50 stands for zero in the data rows.
How far apart are the two rows of each pair, measured in a hidden way? 0 means very close, and 40 very far. Two or three weighted sums of its numbers give each row a place; it is the straight-line distance between the places.
tensor([52, 56, 55, 56, 34, 36, 46, 61, 47, 48])
tensor([58, 52, 32, 43, 52, 68, 55, 33, 57, 58]) -> 23
tensor([40, 52, 61, 55, 63, 50, 46, 52, 44, 43])
tensor([42, 50, 62, 54, 68, 49, 50, 63, 30, 27]) -> 24
tensor([59, 71, 45, 55, 42, 47, 61, 44, 54, 49])
tensor([45, 52, 62, 52, 65, 46, 47, 62, 34, 29]) -> 18
tensor([42, 37, 76, 56, 50, 33, 35, 74, 44, 37])
tensor([61, 45, 18, 39, 46, 67, 59, 31, 60, 65]) -> 38
tensor([35, 06, 56, 23, 57, 60, 37, 51, 58, 62])
tensor([49, 57, 58, 60, 55, 40, 45, 58, 52, 45]) -> 20
tensor([57, 45, 39, 48, 42, 49, 44, 49, 62, 62])
tensor([52, 49, 60, 50, 61, 51, 52, 49, 55, 45]) -> 13
tensor([43, 51, 47, 48, 75, 64, 54, 42, 44, 44])
tensor([53, 35, 41, 32, 52, 56, 44, 43, 67, 64]) -> 18
tensor([38, 68, 71, 68, 76, 38, 52, 68, 16, 17])
tensor([41, 53, 36, 39, 60, 64, 55, 40, 45, 48]) -> 28
tensor([47, 55, 62, 55, 60, 48, 52, 49, 46, 47])
tensor([57, 59, 47, 51, 50, 51, 56, 43, 59, 50]) -> 16
tensor([60, 48, 26, 39, 39, 67, 58, 28, 64, 66])
tensor([61, 53, 30, 42, 34, 63, 55, 34, 67, 68]) -> 9
tensor([55, 49, 30, 45, 52, 60, 51, 45, 57, 56])
tensor([51, 57, 53, 54, 35, 39, 49, 59, 49, 48]) -> 27
tensor([36, 37, 60, 46, 72, 47, 43, 59, 38, 42])
tensor([50, 27, 34, 23, 52, 66, 57, 37, 59, 62]) -> 27
tensor([58, 31, 33, 28, 36, 69, 56, 29, 69, 73])
tensor([55, 33, 57, 44, 34, 37, 39, 56, 62, 62]) -> 19
tensor([55, 61, 33, 50, 51, 64, 54, 36, 60, 60])
tensor([62, 32, 29, 27, 29, 65, 60, 29, 67, 74]) -> 31
tensor([61, 47, 28, 42, 37, 60, 52, 35, 70, 69])
tensor([36, 49, 42, 42, 73, 68, 54, 38, 44, 48]) -> 21
tensor([57, 53, 55, 56, 36, 41, 51, 54, 52, 53])
tensor([42, 39, 78, 55, 35, 28, 35, 74, 38, 43]) -> 20
tensor([43, 51, 66, 54, 63, 47, 48, 52, 48, 44])
tensor([56, 34, 45, 47, 40, 47, 42, 54, 67, 63]) -> 24
tensor([48, 50, 58, 50, 61, 51, 51, 50, 48, 44])
tensor([51, 54, 48, 52, 54, 59, 52, 43, 55, 53]) -> 9
tensor([49, 69, 39, 55, 48, 49, 56, 41, 49, 51])
tensor([47, 51, 47, 43, 75, 60, 62, 39, 44, 48]) -> 11
tensor([55, 48, 34, 49, 57, 54, 48, 45, 59, 56])
tensor([51, 52, 49, 51, 50, 55, 50, 44, 53, 52]) -> 15
tensor([41, 74, 75, 72, 63, 20, 51, 81, 10, 09])
tensor([39, 03, 63, 26, 54, 59, 39, 55, 62, 62]) -> 25
tensor([46, 69, 62, 68, 32, 29, 39, 74, 37, 38])
tensor([54, 36, 37, 35, 26, 66, 55, 33, 60, 73]) -> 18
tensor([56, 38, 35, 36, 19, 65, 56, 34, 62, 71])
tensor([59, 48, 32, 46, 54, 56, 53, 43, 60, 60]) -> 22
tensor([53, 25, 31, 26, 43, 71, 59, 30, 62, 70])
tensor([41, 53, 58, 52, 61, 47, 46, 64, 36, 31]) -> 23
tensor([46, 50, 48, 49, 55, 52, 50, 51, 47, 46])
tensor([58, 41, 33, 44, 57, 63, 58, 33, 60, 59]) -> 19
tensor([47, 67, 64, 71, 30, 26, 39, 75, 39, 37])
tensor([42, 70, 69, 65, 65, 36, 57, 65, 18, 20]) -> 11
tensor([45, 51, 46, 45, 72, 63, 55, 36, 47, 51])
tensor([53, 52, 33, 41, 36, 58, 52, 41, 57, 61]) -> 21
tensor([54, 50, 46, 50, 46, 54, 50, 49, 52, 50])
tensor([61, 45, 34, 45, 60, 62, 55, 35, 61, 59]) -> 10
tensor([41, 71, 70, 73, 62, 22, 47, 82, 19, 14])
tensor([64, 62, 38, 51, 44, 58, 59, 33, 65, 58]) -> 13
tensor([40, 53, 40, 44, 71, 64, 54, 42, 41, 45])
tensor([36, 71, 70, 71, 67, 23, 46, 82, 14, 13]) -> 17
tensor([65, 49, 28, 38, 40, 70, 60, 25, 65, 66])
tensor([48, 68, 66, 68, 25, 26, 42, 77, 37, 33]) -> 13
tensor([49, 45, 70, 56, 61, 48, 55, 60, 29, 27])
tensor([44, 52, 44, 43, 67, 59, 60, 39, 45, 45]) -> 30
tensor([42, 39, 57, 46, 59, 41, 45, 63, 37, 39])
tensor([41, 65, 65, 64, 54, 48, 46, 48, 44, 50]) -> 25
tensor([57, 39, 37, 38, 46, 63, 60, 32, 56, 60])
tensor([46, 69, 66, 72, 32, 30, 38, 77, 39, 33]) -> 20
tensor([49, 36, 34, 33, 50, 54, 47, 44, 66, 63])
tensor([48, 48, 30, 48, 60, 61, 48, 43, 53, 60]) -> 22
tensor([42, 13, 61, 38, 49, 50, 31, 60, 63, 61])
tensor([56, 45, 38, 39, 59, 68, 59, 31, 62, 58]) -> 22
tensor([57, 58, 41, 46, 47, 64, 69, 31, 55, 54])
tensor([53, 24, 34, 28, 41, 69, 55, 30, 58, 67]) -> 8
tensor([55, 67, 43, 54, 44, 47, 58, 38, 52, 55])
tensor([62, 51, 28, 41, 39, 67, 63, 27, 67, 66]) -> 19
tensor([34, 40, 59, 41, 71, 44, 46, 60, 40, 38])
tensor([56, 58, 58, 59, 37, 36, 49, 61, 51, 43]) -> 24
tensor([44, 76, 53, 61, 30, 41, 48, 54, 44, 49])
tensor([45, 64, 63, 67, 61, 48, 48, 52, 45, 44]) -> 29
tensor([43, 09, 68, 37, 51, 52, 30, 60, 66, 62])
tensor([42, 52, 60, 51, 64, 45, 48, 62, 36, 29]) -> 21
tensor([45, 06, 68, 35, 41, 49, 34, 59, 68, 64])
tensor([58, 53, 67, 67, 20, 25, 40, 66, 53, 55]) -> 14
tensor([64, 47, 44, 38, 28, 54, 57, 40, 68, 63])
tensor([55, 52, 50, 53, 62, 48, 52, 48, 53, 48]) -> 29
tensor([56, 31, 39, 32, 60, 66, 58, 32, 63, 59])
tensor([59, 47, 40, 49, 56, 56, 50, 41, 64, 58]) -> 13
tensor([55, 58, 33, 51, 58, 68, 52, 37, 62, 57])
tensor([40, 64, 57, 62, 58, 52, 46, 49, 43, 49]) -> 30
tensor([45, 36, 61, 46, 68, 49, 48, 58, 43, 37])
tensor([40, 46, 62, 54, 72, 49, 44, 63, 40, 38]) -> 11
tensor([51, 54, 48, 51, 42, 51, 48, 48, 50, 56])
tensor([49, 68, 65, 72, 34, 30, 39, 76, 39, 36]) -> 11
tensor([32, 41, 62, 43, 66, 42, 42, 61, 39, 39])
tensor([43, 50, 45, 45, 80, 62, 57, 42, 39, 42]) -> 27
tensor([57, 56, 42, 46, 48, 65, 66, 33, 51, 53])
tensor([57, 27, 32, 25, 40, 71, 60, 28, 62, 72]) -> 9
tensor([51, 59, 53, 61, 48, 36, 45, 62, 50, 46])
tensor([41, 37, 74, 55, 52, 34, 38, 74, 40, 40]) -> 16
tensor([37, 71, 73, 72, 53, 20, 38, 87, 15, 18])
tensor([57, 44, 35, 44, 60, 64, 54, 33, 61, 62]) -> 10
tensor([61, 50, 30, 42, 36, 56, 52, 38, 69, 65])
tensor([44, 48, 48, 51, 62, 60, 44, 50, 45, 48]) -> 18
tensor([53, 67, 70, 64, 51, 45, 49, 52, 50, 45])
tensor([50, 51, 48, 50, 56, 53, 52, 49, 52, 49]) -> 15
tensor([48, 39, 76, 59, 34, 26, 37, 76, 41, 39])
tensor([43, 63, 55, 51, 71, 48, 53, 47, 42, 42]) -> 30
tensor([37, 41, 60, 44, 67, 43, 45, 63, 41, 35])
tensor([49, 38, 36, 42, 67, 72, 52, 35, 54, 57]) -> 24
tensor([46, 72, 59, 66, 41, 48, 46, 55, 44, 47])
tensor([46, 36, 32, 32, 43, 56, 46, 44, 61, 63]) -> 8
tensor([37, 68, 71, 72, 73, 32, 46, 78, 13, 15])
tensor([56, 55, 65, 66, 19, 27, 42, 65, 50, 56]) -> 28
tensor([62, 55, 61, 64, 10, 22, 47, 63, 56, 58])
tensor([57, 53, 53, 59, 16, 41, 43, 56, 55, 64]) -> 20
tensor([46, 60, 48, 60, 46, 40, 45, 60, 43, 45])
tensor([39, 71, 71, 72, 66, 22, 47, 83, 09, 13]) -> 13
tensor([38, 46, 62, 50, 71, 45, 43, 66, 40, 33])
tensor([50, 69, 44, 58, 49, 56, 56, 43, 45, 51]) -> 11
tensor([61, 40, 33, 39, 35, 58, 54, 40, 69, 66])
tensor([53, 42, 32, 41, 57, 70, 58, 35, 52, 60]) -> 10
tensor([44, 42, 64, 49, 62, 40, 45, 64, 41, 38])
tensor([57, 46, 31, 44, 45, 61, 51, 36, 64, 68]) -> 16
tensor([45, 51, 50, 50, 57, 53, 51, 51, 43, 45])
tensor([55, 73, 59, 68, 33, 40, 48, 54, 49, 46]) -> 4
tensor([45, 57, 41, 51, 53, 51, 51, 45, 47, 53])
tensor([60, 50, 25, 38, 42, 72, 60, 27, 66, 67]) -> 21
tensor([55, 33, 43, 40, 64, 60, 46, 46, 66, 59])
tensor([46, 64, 59, 65, 58, 48, 48, 52, 47, 44]) -> 15
tensor([49, 68, 70, 73, 40, 31, 43, 72, 35, 32])
tensor([51, 46, 31, 49, 62, 63, 46, 43, 55, 60]) -> 20
tensor([55, 39, 41, 48, 42, 52, 39, 53, 67, 62])
tensor([48, 10, 68, 36, 45, 45, 33, 57, 71, 62]) -> 37
tensor([55, 48, 32, 46, 55, 58, 50, 40, 59, 63])
tensor([50, 43, 38, 38, 39, 60, 52, 39, 61, 60]) -> 16
tensor([48, 54, 47, 54, 29, 43, 49, 55, 51, 56])
tensor([54, 49, 35, 41, 37, 59, 54, 41, 61, 61]) -> 13
tensor([43, 72, 75, 68, 66, 25, 57, 75, 11, 09])
tensor([55, 55, 44, 47, 38, 48, 52, 48, 52, 54]) -> 21
tensor([44, 53, 42, 44, 68, 61, 59, 40, 44, 45])
tensor([52, 50, 45, 50, 49, 54, 48, 47, 51, 52]) -> 8
tensor([62, 36, 37, 34, 18, 65, 59, 30, 67, 72])
tensor([47, 65, 58, 64, 34, 34, 38, 68, 45, 47]) -> 27
tensor([41, 66, 66, 65, 51, 50, 48, 51, 44, 49])
tensor([54, 54, 44, 52, 42, 54, 53, 48, 52, 52]) -> 31
tensor([45, 52, 48, 46, 55, 50, 54, 54, 46, 46])
tensor([38, 70, 68, 69, 69, 37, 59, 71, 15, 15]) -> 22
tensor([55, 55, 41, 47, 64, 65, 54, 33, 60, 55])
tensor([45, 64, 68, 66, 53, 44, 49, 49, 50, 48]) -> 29
tensor([59, 61, 36, 57, 50, 64, 56, 33, 60, 60])
tensor([42, 71, 68, 68, 63, 34, 59, 68, 20, 16]) -> 19
tensor([59, 55, 48, 54, 39, 48, 54, 47, 55, 54])
tensor([43, 43, 53, 49, 57, 50, 48, 56, 44, 46]) -> 10
tensor([53, 39, 51, 50, 34, 42, 44, 57, 58, 58])
tensor([44, 52, 63, 57, 60, 44, 49, 58, 45, 37]) -> 12
tensor([57, 54, 40, 49, 36, 50, 56, 46, 56, 55])
tensor([57, 53, 55, 57, 34, 36, 49, 55, 51, 51]) -> 16
tensor([64, 47, 28, 41, 51, 63, 56, 35, 64, 60])
tensor([56, 53, 66, 68, 24, 27, 39, 65, 52, 55]) -> 36
tensor([47, 54, 58, 58, 49, 40, 45, 60, 46, 48])
tensor([39, 73, 69, 69, 64, 27, 59, 77, 11, 12]) -> 18
tensor([57, 36, 52, 44, 25, 30, 44, 59, 63, 62])
tensor([54, 67, 43, 55, 48, 51, 57, 41, 53, 52]) -> 24
tensor([66, 38, 37, 36, 18, 60, 57, 33, 69, 70])
tensor([51, 55, 49, 51, 42, 47, 50, 46, 54, 56]) -> 23
tensor([45, 39, 79, 57, 38, 29, 37, 73, 42, 43])
tensor([35, 71, 72, 72, 63, 16, 48, 88, 00, 08]) -> 22
tensor([43, 45, 53, 49, 62, 55, 48, 52, 47, 49])
tensor([36, 55, 53, 54, 67, 49, 44, 62, 28, 31]) -> 15
tensor([43, 57, 58, 62, 50, 41, 38, 64, 45, 45])
tensor([38, 27, 60, 34, 65, 55, 54, 55, 33, 36]) -> 25
tensor([53, 54, 46, 47, 62, 58, 56, 39, 57, 49])
tensor([37, 36, 68, 49, 59, 40, 36, 66, 43, 47]) -> 20
tensor([49, 51, 47, 47, 73, 59, 59, 40, 46, 44])
tensor([51, 33, 53, 42, 29, 38, 40, 59, 59, 61]) -> 20
tensor([48, 41, 54, 46, 63, 51, 50, 50, 48, 48])
tensor([51, 70, 37, 55, 42, 48, 60, 44, 50, 53]) -> 18
tensor([67, 42, 28, 41, 46, 66, 60, 29, 65, 67])
tensor([57, 49, 35, 39, 51, 70, 57, 28, 57, 60]) -> 22
tensor([59, 61, 39, 59, 56, 63, 55, 33, 62, 58])
tensor([38, 64, 61, 61, 64, 42, 52, 63, 21, 27]) -> 15
tensor([46, 59, 54, 59, 42, 37, 42, 64, 44, 50])
tensor([40, 64, 57, 60, 71, 45, 44, 60, 41, 33]) -> 21
tensor([50, 58, 53, 58, 36, 35, 45, 64, 47, 47])
tensor([44, 68, 71, 74, 61, 35, 44, 68, 35, 32]) -> 20
tensor([37, 40, 62, 49, 64, 40, 43, 66, 38, 37])
tensor([49, 58, 55, 58, 44, 35, 42, 60, 45, 49]) -> 6
tensor([39, 69, 67, 69, 70, 29, 48, 75, 14, 18])
tensor([59, 36, 55, 43, 29, 36, 46, 56, 67, 60]) -> 26
tensor([48, 52, 45, 46, 64, 57, 61, 42, 48, 42])
tensor([52, 69, 43, 59, 49, 51, 56, 44, 49, 51]) -> 7
tensor([58, 49, 22, 36, 40, 73, 60, 26, 63, 69])
tensor([45, 52, 45, 43, 71, 62, 57, 39, 48, 46]) -> 20
tensor([35, 40, 61, 44, 71, 45, 43, 65, 37, 34])
tensor([46, 53, 47, 49, 73, 66, 52, 37, 52, 50]) -> 12
tensor([54, 54, 35, 46, 58, 66, 53, 38, 57, 57])
tensor([64, 46, 35, 46, 56, 60, 56, 36, 68, 61]) -> 18
tensor([56, 42, 35, 37, 17, 62, 56, 36, 62, 70])
tensor([49, 33, 51, 44, 30, 36, 38, 61, 57, 61]) -> 18
tensor([50, 57, 55, 60, 52, 41, 47, 59, 48, 46])
tensor([47, 51, 49, 47, 54, 48, 53, 50, 47, 47]) -> 10
tensor([38, 54, 61, 55, 69, 53, 49, 48, 42, 46])
tensor([48, 66, 66, 69, 40, 32, 36, 70, 45, 43]) -> 14
tensor([63, 54, 62, 64, 15, 31, 47, 58, 60, 59])
tensor([41, 52, 43, 43, 72, 63, 56, 42, 46, 42]) -> 36
tensor([55, 63, 67, 68, 36, 30, 39, 67, 50, 44])
tensor([41, 37, 79, 59, 39, 30, 34, 75, 40, 44]) -> 19
tensor([52, 51, 47, 49, 58, 53, 49, 48, 49, 49])
tensor([56, 48, 48, 49, 49, 49, 48, 52, 55, 52]) -> 6
tensor([51, 40, 81, 59, 30, 23, 45, 77, 46, 38])
tensor([56, 30, 44, 38, 44, 51, 44, 45, 68, 70]) -> 24
tensor([51, 38, 35, 39, 60, 69, 55, 35, 52, 61])
tensor([64, 32, 35, 31, 31, 67, 58, 29, 71, 70]) -> 15
tensor([44, 25, 32, 22, 56, 70, 53, 33, 56, 64])
tensor([48, 64, 57, 56, 64, 42, 50, 57, 47, 33]) -> 13
tensor([58, 45, 44, 47, 16, 52, 54, 42, 63, 69])
tensor([54, 36, 50, 49, 38, 42, 41, 59, 61, 56]) -> 20
tensor([51, 67, 72, 73, 52, 29, 42, 65, 44, 38])
tensor([42, 50, 44, 47, 78, 64, 53, 41, 39, 43]) -> 19
tensor([42, 37, 76, 57, 41, 32, 34, 74, 39, 41])
tensor([50, 50, 43, 41, 68, 64, 58, 35, 53, 48]) -> 21
tensor([64, 44, 38, 48, 62, 64, 54, 33, 66, 58])
tensor([51, 50, 48, 51, 49, 56, 50, 49, 52, 49]) -> 18
tensor([33, 37, 65, 49, 59, 37, 34, 70, 36, 41])
tensor([54, 35, 38, 37, 52, 68, 60, 32, 56, 60]) -> 28
tensor([55, 71, 43, 53, 46, 47, 58, 45, 51, 50])
tensor([42, 71, 68, 69, 73, 38, 55, 69, 19, 16]) -> 26
tensor([57, 45, 35, 43, 43, 58, 47, 40, 65, 65])
tensor([56, 51, 45, 45, 41, 53, 53, 44, 55, 57]) -> 13
tensor([51, 61, 38, 50, 48, 51, 56, 48, 50, 51])
tensor([38, 38, 67, 49, 71, 44, 42, 62, 40, 38]) -> 29
tensor([46, 38, 81, 61, 44, 28, 34, 78, 40, 39])
tensor([43, 41, 54, 48, 57, 46, 45, 57, 45, 50]) -> 15
tensor([58, 43, 44, 37, 41, 59, 57, 37, 64, 62])
tensor([58, 60, 37, 55, 47, 62, 60, 32, 60, 59]) -> 22
tensor([54, 46, 28, 43, 61, 65, 51, 35, 54, 63])
tensor([48, 67, 66, 67, 56, 41, 47, 54, 48, 43]) -> 27
tensor([62, 48, 26, 42, 37, 58, 55, 38, 65, 67])
tensor([55, 53, 33, 47, 55, 69, 56, 36, 56, 59]) -> 11
tensor([55, 36, 38, 34, 47, 54, 48, 44, 71, 61])
tensor([35, 71, 71, 73, 69, 23, 53, 82, 08, 09]) -> 24
tensor([53, 24, 36, 26, 45, 72, 55, 29, 63, 70])
tensor([53, 73, 60, 69, 39, 43, 46, 55, 51, 46]) -> 17
tensor([49, 10, 57, 30, 42, 56, 45, 49, 67, 63])
tensor([39, 40, 65, 47, 71, 43, 44, 62, 40, 36]) -> 17
tensor([46, 68, 68, 67, 53, 45, 47, 52, 49, 47])
tensor([61, 34, 35, 32, 36, 64, 57, 31, 68, 72]) -> 30
tensor([49, 36, 34, 31, 46, 55, 48, 46, 64, 61])
tensor([47, 52, 41, 40, 64, 59, 61, 39, 46, 47]) -> 10
tensor([55, 61, 42, 53, 53, 64, 59, 32, 54, 54])
tensor([46, 67, 75, 77, 63, 34, 41, 67, 38, 33]) -> 20
tensor([57, 53, 40, 48, 47, 61, 51, 39, 65, 57])
tensor([57, 59, 33, 47, 56, 64, 55, 35, 64, 58]) -> 6
tensor([48, 70, 64, 67, 40, 37, 48, 59, 39, 40])
tensor([65, 37, 42, 37, 27, 64, 55, 31, 68, 70]) -> 17
tensor([51, 54, 49, 56, 40, 38, 49, 58, 48, 53])
tensor([57, 42, 22, 40, 54, 71, 54, 29, 57, 69]) -> 24
tensor([53, 34, 53, 42, 32, 38, 41, 56, 63, 62])
tensor([50, 37, 38, 34, 48, 53, 49, 46, 67, 60]) -> 17
tensor([47, 50, 56, 56, 56, 45, 48, 53, 46, 48])
tensor([55, 74, 62, 67, 33, 39, 51, 53, 54, 47]) -> 14
tensor([46, 50, 41, 49, 50, 52, 50, 51, 45, 52])
tensor([57, 46, 29, 43, 56, 64, 52, 37, 58, 62]) -> 13
tensor([48, 49, 54, 49, 63, 53, 51, 49, 51, 45])
tensor([50, 48, 50, 48, 50, 48, 50, 54, 50, 46]) -> 9
tensor([55, 36, 54, 47, 35, 38, 43, 60, 61, 59])
tensor([50, 34, 40, 38, 57, 60, 47, 47, 67, 59]) -> 22
tensor([59, 54, 52, 58, 32, 38, 50, 56, 57, 51])
tensor([57, 49, 38, 44, 38, 56, 54, 41, 63, 59]) -> 14
